0: [ 50  37 189   0  69 209 127 177 111 158 204 129]
1: [ 82 133 102 107 136 165 129 131 106 119 118  74]
2: [ 83 127 112 113 147 136 102 116  96 131 112 101]
3: [100 157 120 108 122 174 125 112 108 144 128  68]
4: [ 66 139 115  92 147 151 103 135  98 131 133 106]
5: [137  80 115 125 107 102 106 149 145  90 116 131]
6: [105 167 115  96 133 183 116 119 118 164 122  67]
7: [146 113  93 115 164 135 126 145 142 105 142 100]
8: [102 133  91 105 150 164 107 117 141 139 142  64]
9: [ 66 130 145 130 118 131 116 107 111 101 128 142]
10: [ 89 124  83  86 124 122  92 139 110  80 115 135]
11: [219  95 173 164 133 104 156  97 188 185 186 163]
12: [101 173 124 128 139 167 141 116 119 148 135  91]
13: [110 132 102 120 137 158 126 123 139 130 123 101]
14: [160  90 129 138 148 128 101 142 164 129 142 140]
15: [ 85 135 102 105 133 148 103 134 112 132 124  96]
16: [102 121 114 136 125 128 121 137 117 119 112 111]
17: [ 89 157 174 153 102 120 134 121  90 137 120 141]
18: [ 95 139 106 109 135 172 113 120 124 130 137  70]
19: [ 79 177 142 147 108 138 152  80 114 162 126 118]
20: [ 73  84  85 127  25  67  66 188  14   9  79 243]
21: [152 133 140 140 140 122 134 128 158 111 130 162]
22: [217   0 185 191  10   0 118 185  98   0  37 255]
23: [164 134 125 124 163 150 140 121 150 144 147 105]
24: [103 149 121 102 124 128 122 117  91 132 106  95]
25: [ 91 174 142 102 145 157 150 120 101 158 137  85]
26: [108 183 137 125 139 180 148 105 106 162 114  51]
27: [ 91 197 166 166 119 136 169 106 111 182 146 162]
28: [211   0  81 175   0   0 146 255   8   0   5 255]
29: [153 204 141 133 160 206 150 107 134 214 133  65]
30: [164  72  98 130 154  96 114 163 185  94 132 160]
31: [188 106 121 136 162 114 134 134 180 117 143 138]
32: [ 98 146 117  97 120 166 108 126  99 143 128  89]
33: [ 74 118 102 124  82 101 103 149 101  66 112 150]
34: [162  87 123 147 133  99  99 142 164  99 138 175]
35: [ 94 255 160  31 144 141 115 217 116 176 181  38]
36: [108 103  70 119 106 130 101 153 118  91 124  90]
37: [ 87 157 120 121 114 190 121 114 121 158 143  55]
38: [134  77  84 101 127  94 137 163 130  84 101 139]
39: [163 104 117 111 131 116 137 123 138 105 136 145]
40: [ 85 138 126 105  96 130 119 130 103  85  96 132]
41: [163 101 151 137 155 151 130 106 168 149 148 110]
42: [ 89 129  55 116 142 168  89 139 117 121 119  38]
43: [126 127  95 117 158 156 110 136 154 142 136  93]
44: [157  84 118 122 134 112 129 142 147 120 129 142]
45: [182  98 137 167 134 105  96 157 156 111 156 168]
46: [177  68 137 141 158  91 154 131 170 136 133 166]
47: [ 98 158  93 111 113 134 118 120 119 107 132  98]
48: [151 127 112 129 172 156 119 147 179 156 139 110]
49: [173  96 142 114 142  97 106 145 158  94 126 169]
50: [ 89 162 120 115 124 186 126 118 118 157 136  49]
51: [ 86 176 152 127 127 144 129 106  96 153  93 137]
52: [ 94 147 110  93 155 178 107 124 119 146 126  68]
53: [ 89 174 165 128 105 151 125 115 122 132  95 133]
54: [ 79 136  76 103 126 152 109 114  99 119 127  72]
55: [193  94 156 145 143 106 130  95 181 161 166 150]
56: [195  85 137 141 130  95 124 129 155 121 142 203]
57: [102 153 118 126 121 139 118 121 112 143 123  93]
58: [108 150 129 101 148 152 138 124 115 146 136  96]
59: [155 255 255 255  72 196 255  73  83 255 124 152]
60: [ 91 136 106 108 119 147 119 137 115 128 127  98]
61: [ 86 150 172 184 119 124 153  95 117 164 132 154]
62: [120 239 213 161 114 170 183  93 106 231 128  98]
63: [ 92 166 167 153 142 140 126 110  81 159  98 146]
64: [165  43 120 152 115  97 139 163 153  65 144 167]
65: [ 99 138 107 118 133 167 102 117 121 124 134  71]
66: [108 157 108 106 115 131 108 124  95 115 104 111]
67: [175 223 157 143 167 217 158 103 138 230 137  65]
68: [ 99 156 114 112 124 146 116 119 125 131 104 104]
69: [201  82 129 141 134  69 146 138 165 110 148 197]
70: [204  67 124 142 130  71 141 139 162 102 135 209]
71: [119  95  95 118 116 104 116 165 139  75 125 166]
72: [112 179 157 128 110 159 157  85  94 144  98 125]
73: [100 116 116 108  91 129 111 127  79  84 117 186]
74: [ 83 128 111 126  99 112 113 134 101  88 114 135]
75: [ 57 113 225 209 236 181 165 128 234   0 174  77]
76: [207  85 184 155 133  82 115 116 157 153 154 185]
77: [136 118 130 149 144 121 132 130 145 123 127 131]
78: [ 95 161 141 116 122 169 146  93 115 164 108  83]
79: [156 101 118 128 148 114 119 146 164 109 130 144]
80: [108 171 123 126 137 180 138 100 123 163 122  68]
81: [102 144 100 124 112 145 140 143 123 120 120 100]
82: [113 175 206 199 123 139 185  71 116 169 137 197]
83: [145 115 134 126 174 155  99 125 170 152 142  98]
84: [173   0 144 168  33   0 139 177  99   7  78 255]
85: [102 104  86  87 128 135 110 154 101  95 124 101]
86: [152 101 137 131 132 123 100 144 150 129 134 143]

[125 108  98 121 149 115 121 134 144 108 119 117] 7
[ 83 130  82  99  92 126  87 155  97  94 110 112] 10
[255 171 255 255  43   0 255  11 226 255 255 255] 11
[106 195 122 109 180 223 135 105  98 188 112   2] 26
[255   0  67 202   0   0 147 255   0   0   0 255] 28
[137 111 113 107 145 135 135 136 136 121 130  95] 7
[ 97 132 151 123 116 121 129  99 101 107 115 137] 9
[ 89 121 107 113 127 162 126 118  93 127 114  68] 1
[118 219 190 162 125 167 176  71 108 209 129 138] 62
[ 82 255 255 255  81  96 255  34  80 255 173 249] 59
[219  56 129 148 118  52 144 139 167  86 131 236] 70
[205  70 126 142 125  70 135 142 167  87 131 214] 70
[158 131 118 128 160 148 141 125 156 164 140 101] 23
[ 97 134 106 104 123 157 128 134 123 135 137  92] 60
[ 72 138 128 115 121 137 109 111 111 105 127 120] 9
[124 116 103 107 150 153 105 132 156 132 152  91] 43
[ 91 128 130 108 120 149 115 123  99 122 134 108] 60
[224   0 138 185 114   0 159 134 133  29  70 255] 84
[111  74  98 135  55  62  84 171  57  36  91 230] 20
[224  96  52  49 175  67  32 211 155 177 197  51] 7
[255 163 255 255  74   0 247  44 195 255 255 255] 11
[111 226 138  60 145 138 108 189 128 153 168  57] 35
[ 98 163 137 116 122 163 135 113 108 159 110  83] 78
[ 71 132 146 137  98  71 118 113  86 102  91 215] 73
[121 158 126 105 155 160 118 121 132 136 127  91] 58
[132 108  90 115 157 140 124 137 143 112 141 116] 7
[ 74 146  69  92 101 107  88 145  92  93 107 101] 10
[140 151  96 110 168 162 104 104 175 128 158  83] 43
[136 103  88 100 189 128 132 129 169 119 120  94] 7
[ 96 193 165 154 111 144 161  97 110 162 139 107] 19
[180 111 150 145 133 121 145 100 166 167 170 126] 55
[ 95 160 129 109 134 165 124 113 107 153 111  68] 3
[146  99 116 125 140 112 117 149 164 100 128 154] 79
[146 100 103 101 152 144 113 136 145 119 133 114] 7
[101 129 141 135 133 138 125 125 126 128 121 134] 16
[164  73 117 129 138 109 145 148 139 103 132 164] 44
[160  86 131 137 130 100 136 148 139 116 130 145] 44
[  0  98 238 175 255 111 145  73  94  94   0 143] 63
[124 235 181 138 136 180 177 117 114 193 132  82] 62
[ 78 111  92 115  36 114 103 179  62  47  94 184] 33
[ 70 183 213 207 132 133 203  72 127 180 185 198] 82
[ 82 136 113 111 146 162 120 120 103 126  96  68] 1
[115 213 180 140 116 163 168 104 105 209 125  90] 62
[177  69 129 138 156  97 146 136 164 118 126 159] 46
[ 78 154 127 147 124 153 108 118 107 144 123  81] 57
[ 97 116 108 126 102 111 113 142 117  87 118 141] 74
[152  96  91 143 161 123 124 121 161 122 123 141] 79
[198   0  74 163   0   0 129 255   0   0   2 255] 28
[ 97 153  99 103 117 135 118 123 121 117 125  83] 47
[143 128 118 130 157 123 115 123 155 127 137 132] 77
[139 104 131 139 129 120 130 130 138 126 142 133] 77
[ 91 158 139 136 118 151 128 102  87 123 108 148] 51
[177  80 143 144 148 100 140 136 165 144 131 144] 46
[178 143 196 172 121 123 176  93 164 194 170 157] 11
[196  94 147 150 139 108 139 118 174 156 163 149] 55
[186 101 115 128 173 127 124 132 161 128 156 135] 31
[144  81 126 148 117 112 138 138 142  96 139 155] 44
[133 255 255 234  98 136 255  50 125 255 189 175] 59
[163 113 131 147 143 104 134 128 157 111 135 174] 21
[ 70 213 218 230 104 112 215  63  79 223 147 197] 82
[195  95 149 146 134 105 145 116 183 155 170 157] 55
[151  88 113 133 155 110 121 155 161  82 122 146] 79
[141  84 104 113 157 130 121 151 160 102 127 109] 7
[201  76 185 166 132  89 140 139 189 159 162 201] 76
[ 86 235 142  51 131 141 116 191 112 160 167  47] 35
[ 30 132 123   4  92 157  77   0  97  75  29  33] 54
[ 90 136 116 104 102 141 119 132 102 102 110 116] 40
[118  76 120 117 164 129 105 136 132 106 122 112] 7
[169 127 132 122 174 118 125 123 177 139 151 133] 31
[ 77 104  44  90  60 106  82 192  63  29  98 129] 33
